In the rows, 128 means zero.
One turn moves each row of this set onto another row. After a few examples, where does it send each row asked below?
j977: [153 133 110 120 111 141 127  96 119 142  88 103 145 122 139 127 110 126
 127  85]
j683: [123 109 163 117  99 131 115 101 125 143 108 151 146 141 139 100 117 127
 107 109]
j760: [116  94 160 102 110 113 124  94 111 155  93 158 153 130 133 100 140 107
 109 127]
j684: [142 123 137  99  86 144 147 128 148 151 132 111 148 114 137 168 121 125
 140 137]
j659: [117 122 168 119  94 127 121 112 131 129 109 145 141 147 145 104 118 133
 110 114]
j447: [138 126 164  72  93 131 140 142 129 146 133  95 142 117 135 138 152 100
 154 155]
j305: [ 99 115 170 102 106  96 140 112 117 132  89 146 145 138 140 111 152 114
 113 145]
j491: [139 130 156  84  90 135 142 139 142 145 140 105 141 114 137 159 133 117
 147 150]
j613: [105 138 129 125  97 115 107 126 108 144  82  97 148 153 137 107 163  81
 134 109]
j989: [132 154 158 110 134  94 138 117 127 120 115  93 137 114 136 144 136 115
 141 156]
j750: [112 143 150 122 104 117  90 131 111 142 108  94 144 150 133 100 157  78
 140 121]
j676: [143 127 119 105 107 140 142 138 108 144  70 124 146 108 136 121 189  96
 158 126]
j163: [132 128 150 126 119  95  94 107 139 166 117 128 133 122 120 161 118 103
 126 130]
j605: [150 147 127 125 113 125 135 105 136 128  98 100 136 123 142 147 103 138
 128 102]
j652: [143 150 151 111 112 142 126 155 123 124 116 115 139 111 139 118 175 106
 167 146]
j128: [114 123 112 131 101  99 121 106 127 162  67 122 145 136 131 157 139 100
 121 107]
j341: [145  97 122  98  86 155 156 117 123 166  94  98 165 125 130 120 158  86
 141 117]
j82: [145 122 106 108 119 142 120  91  98 153  86 104 155 116 135 106 130 104
 130  91]
j567: [147 100 114 109  83 159 159 114 135 166  99 108 165 123 131 141 138 104
 136 113]
j814: [106 129 114 129  95 108 120 115 115 153  64 108 149 146 136 131 155  89
 126 103]
j224: [100 126 175 109  98 102 139 118 125 122  96 141 141 146 146 111 143 124
 114 139]
j293: [107 128 174 116  93 114 131 119 131 120 103 140 140 149 147 109 129 132
 112 126]
j959: [175 123 131 127 117 147 129 124 143 155 104 144 137  96 125 153 138 123
 149 119]
j81: [168 114 115 120 113 145 138 119 132 162  80 144 142  97 126 149 152 114
 147 112]
j266: [106 101 164  99 110 101 134 100 111 146  88 153 150 132 135 106 151 107
 111 139]
j732: [137 141 135 105 108 140 136 151 110 130  90 116 145 111 139 113 190  98
 165 138]
j451: [142 103 139  81  90 146 151 128 116 159 100  91 159 124 129 112 170  79
 149 131]
j70: [123 142 166 120 115 111  79 128 121 147 130 103 137 140 127 112 141  84
 139 133]
j299: [154 116 110 111 109 142 144 124 116 157  65 136 145 101 131 136 175 104
 150 115]
j208: [171 137 148 127 118 147 121 136 146 141 126 134 134 101 129 146 138 124
 155 132]
j807: [158 148 157 121 116 146 120 150 137 128 130 123 134 106 135 131 154 117
 163 143]
j982: [127 143 153  97 141  96 132 113 105 130 113  94 148 110 133 122 155  94
 145 163]
j159: [139 116 157  71  93 135 144 137 119 151 117  89 149 121 131 119 168  83
 153 147]
j116: [145 110 120 110  82 156 156 118 145 159 115 113 158 118 135 160 122 120
 135 120]
j709: [142 156 148 120 121 105 139 115 138 119 109  96 132 120 141 153 114 134
 134 131]
j571: [131 137 164 121 120 102  81 119 133 158 134 117 132 128 122 138 126  94
 133 136]
j456: [136 120 117  96 130 130 119  94  86 154  92 102 160 110 131  96 152  85
 137 118]
j356: [125 123 127 130 111  93 111 102 136 169  89 131 138 126 124 170 124 105
 120 119]
j6: [127 129 137  93 140 111 124 104  88 144 102  97 157 108 130 104 161  82
 143 147]
j639: [122  99 159 110 106 125 117  93 118 154 100 157 151 134 134  97 126 117
 107 114]

j989 moves to j456
j684 moves to j159
j571 moves to j613
Where do these go?
j959 moves to j652
j305 moves to j639

